In the rows, zero is written as 128.
Rows swapped in pairs by one turn or mirror: which row each one swaps with:
Buk: [143 145 134 124 119 118 135 151 133  95 107 150  97 155 149 127 131 121
 141 120 167 145 137 110 196 146]
voves: [161 148 129 105 132 122 147 145 127 106  94 134 100 127 176 151 149 126
 151 107 131 129 131  79 163 116]
Ver: [139 130 134 128 156 103 134 160 137 113 128 124 144 155 144 132 130 120
 169  95 147 131 121 108  98 121]
vela: [145 110 149 122 124  99 137 134  88 103 143 146 123 144 169 180 123 143
 149 117 138 116 137 147 159 107]
mumi: [129 128 139 125 136 103 100 142 129 103 136 114 141 135 109 158  87 159
 155 109 154 135 134 110 144 127]
vif: [125 144 136 107 133 126 158 155 122 125  89 111 165 140 143 129 134 126
 154 105 159 120 106 123 138  98]
sev: [147 116 133 127 135 134 139 145 125 113 141 109 118 137 153 115 110 153
 165 112 140 127 135 188 163 118]
Guzi: [165 154 142  97 111 121 149 136 122 118 127 129 126 164 150 140 108 128
 154  93  94 149 146 117 176 103]
Dosop: [144 120  99 106 117 147 129 113 135 102 107 157 124 145 134 131 117 117
 145 125 145 150 161 116 150 113]
vuzos: [167 114 133  93 106 132 148 163 133  87 121 145 160 145 148 146 143 122
 146 104 139 141 117 110 174 101]
Giref: [ 94 151 132 101 132 155 153 140 131 109 112 141 121 152 142 147 101 139
 164 107 138 136 136  96 154 106]
Mige: [108 138 126 122 129 128  99 133 122 106 107 129 126 137 110 119  92 140
 148 103 128 141 118  98 156 122]
nar: [124 119 141 158 157 126 118 129 113 118  96 118 110 141 165 149 122 148
 151 113 154 109 133 131 134 138]
garak: [127 128 125 133 132 131 139 134 148  84 123 102 130 111 144 122 115 154
 164  82 114 155 133 116 165 133]
Befa: [179 107 133 126 137 125 137 133 120 126 152 133 136 118 144 132 106 142
 150 118 116 134 123  85 144 119]
zoz: [148 123 133 114  97 129 111 145 121  98 112 134 140 152 175 166 149 119
 154  81 163 114 140 132 151 105]
tamok: [120 150 126 134 130 111 139 135 131 119 142  93 156 131 142 134  99 156
 154 113 157 131 120 154 164 116]
lag: [164 142 141 111 119 119 135 139 117 140 102 117 135 137 130 166 132 102
 141 101 142 128 103 140 137  93]
bif: [157 142 132 128 148 147 118 134 122 114 114 128 108 135 130 138 164 137
 145 112 121 126 148 157 177 113]
seg: [121 148 161 145 136 136 154 152 118  99 107 103 140 132 155 136 125 127
 134 100 141 150 118 147 131 129]
mubun: [132  93 137 116 141 132 139 144 123 100 109 131 131 157 179 143 136 144
 156 104 155 128 141 167 121 111]
redal: [147 134 140 120 128 114 138 121 118 114 103 104 106 156 146 169 118 103
 162  72 145 110 140 149 145 102]
Ter: [145 133 128 120 132 111 174 141 122 119 115 137 109 154 203 134 131 135
 156 109 126 125 122 105 177 118]
bezo: [184 104 128 124 126 109 108 138 121 101  95 140 121 119 147 152 139 119
 147 111 150 133 128  88 156 127]
kedat: [123 104 137 129 136  94 161 149 115 109 103 139 105 136 171 146 110 135
 141 107 185 124 115 142 166 112]
das: [164 117 161 101 142 109 134 179 125 119 120 126 109 109 156 118 135 135
 148 114 124 143 104 119 156 107]
gapo: [141 115 130 113 131 115 130 142 128 114  99 126 128 122 127 127 124 153
 154 116 195 124 139 102 183 127]
zibo: [124 149 131 101 128 115 119 147 128 100  80 173 117 138 132 120 131 125
 156 108 122 140 129 111 146 116]
Movo: [152 122 131 115 137  79 122 145 129 111 139 138 110 137 109 137 105 137
 157 108 186 132 134 134 154 123]
fedar: [163 113 132 143 142 110 143 142 124 103 156 112 123 138 152 131 109 164
 157 110 122 122 130 160 176 135]
bom: [127 143 121 117 119 135 116 131 139 113 156 142 133 149 109 160 128 125
 165 106 113 141 143 133 157 112]
vun: [151 119 124 120 135 103 153 135 128 109 134 158  94 109 110 123 123 120
 157 112 142 129 139 146 150 111]
vukes: [143 149 140 102 127 130 148 135  95  78 127 130 128 172 173 156 118 156
 141 105 144 103 118 120 175 103]
dovo: [148 130 131 105 125  99 161 142 118 113 138 144 135 140 141 131 108 139
 149 108 154 135 115  65 140 120]
bos: [146 108 135 138 137 134 155 144 132 105 159 107 155 152 150 148 108 145
 148 110 173 130 144 105 146 121]
baf: [136 142 139 116 135 166 138 141 131  98 153 131 122 128 117 132 134 173
 144 111 128 132 127 120 165 117]
Ribu: [125 132 131 114 143 103  99 147 127 100 164  96 139 126 160 127  96 133
 160 101 147 133 135 133 147 124]
bon: [157 131 144 104 125 110 129 165 116 138 109 152 136 152 150 167 139 128
 145 131 130 113  94 119 156 103]
Gibi: [152 107 152 120 151 123 123 181 129 128 106 142 102 145 143 133 110 136
 164  99 139 121 108 162 141 127]
sorab: [161 107 133 124 124 127 123 150 140 106 116  98 145 135 145 157 144 147
 161  80 144 116  88 110 157 132]
Movon: [134 163 141 113 154  99 140 129  91  84 125 134 119 160 150 128 112 138
 146 108 140 128 164 141 149 101]
miri: [167 112 135 102 133 103 114 156 134  98 134 118 144 171 164 144 116 135
 178  77 122 119 110 108 156 117]
tabiv: [120 104 129 125 137 144 141 149 117  83 100 138 118 119 161 155 122 161
 156 121 148 108 106 138 178 122]
puvo: [132 126 117 135 118 129 139 138 127 109 157 160 140 118 136 124 128 132
 148 120 162 132 150 120 123 114]
vus: [114 139 119 120 120 145 142 136 156 122  98 123 123 127 114 142 117 110
 146  90 144 156 120 124 162 108]
sop: [126 111 153 123 140 117 126 161  97 135 101 139 107 154 174 138 131 149
 144 114 141 106  94 123 159 117]
sep: [155 139 124 119 128 126 119 132 110 116  93 138 111 145 128 140  61 108
 146 111 136 132 132 114 148 119]
darik: [162 136 134  93 119 123 116 152 116 138 135 135 121 122 179 140 138 104
 143 125 124 130 120 114 177 106]
Fako: [128 141 117 138 159 111 142 150 143  75 126 102 124 119 153 128 126 152
 168  97 141 127 124 116 130 135]
sugal: [163 143 148 114 126 143 138 124 138 132 119 108 118 159 136 140  90 119
 154  81 127 154 153 137 144 105]
Toze: [119 116 131 114 127 106 138 151 123 110  94 187 123 140 157 134 119 136
 156 112 114 137 126 155 154 111]
fug: [152 146 147  88 102 111 140 148 125 138 112 141 124 133 156 143 133 145
 147 116 149 143 127 127 202 100]
miva: [155 120 127  80 121 136 133 154 126  76 118 158 130 166 172 125 112 118
 145  97 121 135 124 117 159  97]
bepa: [114 119 127 150 134 137 114 113 130 132 101 131 118 151 151 162  95 140
 155 100 133 131 156 137 153 130]
turil: [183 108 126 122 136 100 147 144 123  97 126 150 112 142 153 117 103 132
 153 117 143 124 119 169 171 119]
Liki: [151  94 130 139 151 167 129 134 134 108 151 116 120 139 162 133 104 147
 141 110 142 127 141 124 141 126]
leze: [148 148 117 128 143 108 114 137 132 105 126  81 122 155 151 134  86 113
 154 107 144 124 121  95 160 123]
Doz: [157 150 131  90 101 134 142 124 110 119 113 133 113 154 153 125  97 119
 154 112 130 144 156 136 178  96]

Ter swaps with garak
Guzi swaps with fedar
Mige swaps with sop
sev swaps with Doz
Ribu swaps with darik
tabiv swaps with Giref
Liki swaps with miva
tamok swaps with fug

